The rows below fall into families. The same turns and mirrors carry the whole set onto itself and the rows of a family onto each other. For each named row, which other rows are in its family? Write them in the order they are listed.
These 30 rows form 6 families of 5 rows each.
miral: [ 22.0 -35.4  -9.2 -12.0   9.6  25.6 -26.6 -29.1  20.1  -9.5  11.9]
bom: [ 49.6   1.6  16.5 -20.5   3.2 -14.6   1.8  20.5  16.3 -22.1  -2.3]
rok: [  0.9 -30.2 -28.8   4.0  11.5   8.2 -21.4 -15.5  21.1 -19.2  14.2]
Rem: [  9.8  -5.9 -21.2  13.5  15.1 -24.9  -3.5  12.3  24.6 -23.0  10.4]
teko: [ -8.9 -24.4 -15.9   6.8  -2.1  -3.7  -0.8 -22.8  21.8 -11.2  10.6]
sote: [ 20.6  -2.9 -15.9  21.6   2.0 -23.1   0.5   1.7  12.0 -33.0  15.5]
bab: [ 58.7  10.0  -0.8 -12.8   8.3 -15.5  -5.0  17.8  19.5 -24.5  -0.2]
mur: [ 21.6   0.4 -10.4  21.6  10.3  -7.5   9.1  10.8  18.4 -29.5   7.3]
zafig: [ 49.5  -2.7  -0.5 -29.0 -19.2 -16.4   8.1  23.9  20.0  -7.7   7.9]
bupiz: [ 57.5 -12.5  -1.9 -40.1 -13.4   8.9 -12.8  13.4  26.0   4.3   8.3]
Mopus: [ 62.2  -8.5  -9.3 -41.5 -11.5  -2.5 -24.9  -6.7  26.3  -7.9   0.4]
kebo: [ 45.5   6.7  -5.8 -14.1   0.2 -25.8   2.0  30.0  28.2  -9.1   6.3]
Libeg: [ 54.8 -28.8   2.3 -34.9 -11.5  20.5  -8.2  -4.8  16.7   1.7  13.6]
vetov: [  2.3 -23.6 -27.2  14.7  -7.9  10.5  -2.4 -18.4  26.0 -15.8  13.6]
Tupog: [ 13.3   5.7 -12.7  -2.8  -1.7 -35.6   0.3  17.2  26.7 -23.6   1.6]
tudug: [ 53.6 -18.0   6.0 -50.1  -7.2  -0.6 -21.7  -8.2  19.8 -11.8   2.9]
Vobig: [ 27.4 -27.7 -27.1 -25.1 -22.3  14.2 -24.4 -29.0  29.8  -2.2   9.4]
Ror: [ 26.1 -35.9  -8.5 -26.0   4.5  13.0 -26.9 -29.8  29.7   3.3  -2.6]
sava: [ 63.3  -0.8   5.0 -29.9 -17.6   3.5 -21.1  -5.0  29.6   0.5   6.2]
Gadat: [ 44.7  -3.7   0.4 -26.2   2.0 -16.4  19.4  23.2  10.4 -18.9   7.7]
reg: [ 59.6 -22.5   3.0 -41.5   4.4   2.7  -7.1  -4.1  12.8   2.5   3.5]
Ret: [ 58.2   9.9   2.3  -3.6  -2.6 -25.8  -0.2  11.9  20.8 -15.2  10.1]
vilun: [ 28.8 -18.7 -12.3 -22.6 -22.8  26.4 -31.1 -26.3  24.9  -8.7   8.8]
garib: [-10.5 -25.1 -17.2  -2.7   2.8  -0.4 -14.6 -16.8  36.5 -18.0  -2.6]
motav: [  2.6 -19.9 -24.4   9.1 -10.1   9.3 -18.4 -22.4  14.5 -29.0  14.9]
laren: [  1.1  -5.0 -11.9  -2.5   0.9 -19.2  14.4  15.2  25.5 -30.9   4.2]
maru: [ 30.6 -34.8 -16.6 -28.4  -6.5  29.1 -27.9 -15.0  22.8  -3.3  13.4]
rano: [ 17.5 -35.0 -14.4 -32.6 -11.0   6.0 -22.6 -35.1  23.7  -5.2  11.1]
topit: [ -3.4 -13.4 -18.3   7.7  17.2  -9.6 -21.4 -16.0  26.4 -24.5   4.4]
lomal: [ 11.0  -2.5   3.4  13.8   6.9 -16.8  14.1  11.2  17.2 -21.2   2.1]

The rest of the family of rok: Rem, bupiz, kebo, maru
The rest of the family of motav: sote, sava, Ret, vilun
The rest of the family of Ror: Gadat, reg, garib, laren
The rest of the family of Tupog: miral, zafig, Libeg, topit
The rest of the family of teko: bom, tudug, rano, lomal

